Each row has a name. Each piece below is followed by the name of the row it came from, unless a question asks for something else. Each question is about the rows just above it. Places in a row count from 1.

V: [111 150 143  55  89 146 161 112]
R: [143 100 149 138 126 103 146 123]
S: [143 153 117 196 117 170  76 164]
C: [ 76 163 173 124  76 126 151 121]
A: [108 107 115 139  93  93 140  93]
Y: [212 131 120 108 123 160 144  92]
D: [ 98 129 173 124  76 126 141 156]
J: [153 112 147 119 110  88 146 125]
Count of [93] in A: -> 3
Shuffled A with one entry gone: [115  93 108  93 107 140  93], missing -> [139]
Which row holds [ 76 164]? -> S
tags:
[153] -> Z_681
[112] -> Z_915
[107] -> Z_635
[152] -> Z_764
[108] -> Z_8
Join J by its entry at place 1: -> Z_681

B: [116 128  88 171  89 106 145 128]
Q: [176 176  84 198 137  83 137 137]
W: [126 129 123 134 128 182 162 220]
L: [116 128 168 186  89 106 138 128]
H: [104 152 217  78  68 235  76 108]
Row and place of [145] in the named rows: -> B, 7
Where in the named rows is [108]? -> H, 8
Count of [138] in Q: -> 0
B without one entry, shuffled: [ 88 106 128 116 171 145 128]. Gone: -> [89]
Shuffled W with one entry gone: [134 126 220 128 182 129 123], missing -> [162]

G: [212  46 214 114 212]
E: [211  45 214 114  77]
P: [226  42 167 158  63]
M: [ 64  64 124 206  64]
K: [ 62 233  50 118 122]
Count of [47] in G: -> 0
Times [65] occurs in M: -> 0
Row and place of [77] in the named rows: -> E, 5
Table of tags by key:
[115] -> Z_258
[118] -> Z_820
[114] -> Z_657
[207] -> Z_213
[65] -> Z_495
[64] -> Z_536
[206] -> Z_382
Join M by its entry at place 4: -> Z_382
q: [214 114  77] -> E

nar: [169  95 121 129 123 181 150 163 144 140 157 152 181  69 128 174 139 184
 128 132 121  94 128 137 123 128 172 134 139  53 159 104  97 186 128 175
 148 148]
Fana: [168  74 128 119 128 131 118 124 144 108 150 128 176 128 117 110 151 192
  94 179  55  94 128 133 104 220 111 154 142  97 138 116 160  98 128 121
 128 128]
serur: [175  85 122 131 119 128 144 128 144 138 157 156 183  47 144 168 141 190
 128 140 128  91 152 128 128 149 162 143 144  47 128 102 106 177 121 166
 153 157]
kugo: [175  76 128 120 130 132 120 132 143 113 153 128 181 135 127 121 151 202
 128 174  64  95 132 135 105 212 116 152 128  78 137 112 128 115  98 126
 157 128]
laza: [176  73 125 122 125 128 121 141 128 120 156 157 189 120 132 134 151 204
  79 172  76  94 140 139 104 198 123 152 150  60 138 109 135 132  98 134
 156 128]
Kolik: [164 128 121 134 127 186 161 170 144 140 150 151 175  68 141 180 145 167
 128 128 128  92 150 138 128 120 184 127 133 128 128 112  97 194 150 180
 147 128]
muk: [156 126 127 138 144 186 177 171 148 139 136 140 128  78 128 184 132 137
 130 128 130  95 128 133 132 103 194 128 128  84 193 128  98 192 128 182
 134 129]
gevab: [160 117 125 137 135 191 171 170 144 128 146 145 168  71 136 183 133 155
 116 110 131  96 145 136 129 109 192 114 128  70 180 120  97 128 168 183
 138 135]
tad: [179  75 120 126 119 154 129 146 139 129 128 156 128 103 138 147 128 203
  78 161  86  93 128 140 107 186 135 154 153  52 136 104 126 150 100 146
 158 128]
busur: [177  80 130 130 116 128 128 152 144 130 158 157 188 128 142 156 144 128
 128 150  99  94 128 139 110 169 145 128 147  45 140 128 128 128 128 155
 158 164]
How many times does serur hold [131]? -> 1
Table of tags by key:
[116] -> Z_574
[115] -> Z_586
[157] -> Z_830
[154] -> Z_234
[153] -> Z_983
[152] -> Z_876
[156] -> Z_768
Look up the entry of kugo at place 11 in the table: -> Z_983
[169  95 121 129 123 181 150 163 144 140 157 152 181  69 128 174 139 184
 128 132 121  94 128 137 123 128 172 134 139  53 159 104  97 186 128 175
 148 148] is in which row? -> nar
Where do [128 128 128  92] appear? -> Kolik
Which row holds [175  76 128 120 130 132 120 132 143 113 153 128 181 135 127 121 151 202
 128 174  64  95 132 135 105 212 116 152 128  78 137 112 128 115  98 126
 157 128]? -> kugo

tuvid: [121 205 123  71 124 124 106]
kun: [ 84 173  89 108 110 163 118]
lerer: [106 168 135 115 219 115 100]
ven: [ 77  56 136  38  77  81 112]
Duk: [ 87 158 126  85 147  97  86]
tup: [141  84 107 169  94 135 194]
zat: [ 94  55 160  55  55  94  55]
vugi: [111 103  70 160  95 182 157]
bikif: [ 84 134 122 159 132 138 110]
Times [54] occurs in zat: -> 0
tags:
[134] -> Z_753
[56] -> Z_499
[84] -> Z_603
Join bikif by its entry at place 2: -> Z_753

Z: [ 90 157 116 178 138 118 164 124 134 101 123 130 133 105 119 132 141 143
 176 129 144 134 178  98 140 126 187 113 114 108 118 104 139  81  69  96
 131 107 140 104 128 134 155 105 133 118 130 113 115 146 114 104]
U: [122 138 133 134 150 135 120 122 124 128 132 116 124 127 124 122 116 131
 129 127 130 129 134 124 121 134 122 133 128 128 133 136 129 131 133 143
 133 138 118 136 129 105 140 127 117 128 124 127 135 115 124 133]
N: [146 158  54 157  98 144  92 192 127 155 103  92 158 122 137  63 144 107
  52 139 116 128 138  96  93 126 139 150 125 128 145 142 156 117 203 146
 153 161 120 115 125 172  95 154  86 133 129 110  99 133 115 163]
Shuffled N with one entry gone: [146 139 161 122 126 128  99 172 142  54 192 138 103 115  96 157 125 128
 139  92 133  92 129 110 154  93  98 144 155  63 137 115 145 146 150  86
 116  52 153 107  95 127 117 125 158 158 203 144 163 120 133], missing -> [156]
Table of tags by key:
[106] -> Z_513
[115] -> Z_336
[130] -> Z_410
[131] -> Z_910
[107] -> Z_113
The tag of N, keyed by place 18: -> Z_113

zitu: [130 145 140  36  59  68 173  76  28 202  77  70 178 146 133  27  38  37
 128  46  84 233]
pegu: [ 73 152  63 107  88 125 115  51  80 179  77  23  72 146 198  81 133  30
 132 168 109 142]
Dipiv: [199  44 150 210 162  78  45  55  66 200 120  89  30 217 219 209 165 209
 139  65  84 143]
zofeg: [133  97  28 223 174  23 199 233  66 230 111 212  50 201 208 207  86  41
  95 203  73 109]
vunez: [ 26 206  44  24  65  74  59  30 105 138 136 220  48  25 221  85 105 183
  24 220  92 195]
[132] is at row and place -> pegu, 19
[80] is at row and place -> pegu, 9
Where in the named rows is [152]? -> pegu, 2

Vutip: [109 192  97  91 141 155 184  92 101]
bilot: [151 188 100 102  63 147 136  99 139]
pusu: [151 128 108 145 162 144 101 184 122]
gubu: [165 162 133 112  67 131 125 122 103]
lesod: [ 24 147 181 167 116 142  77 156 100]
Which row holds [101 184 122]? -> pusu
Row and place of [102] in the named rows: -> bilot, 4
Shuffled gubu with one entry gone: [165 131 103 112  67 133 122 125], missing -> [162]
Which entry of Vutip is missing from [184 141  92 109 155  97 101 192]? -> [91]
Which row holds [151 128 108 145 162 144 101 184]? -> pusu

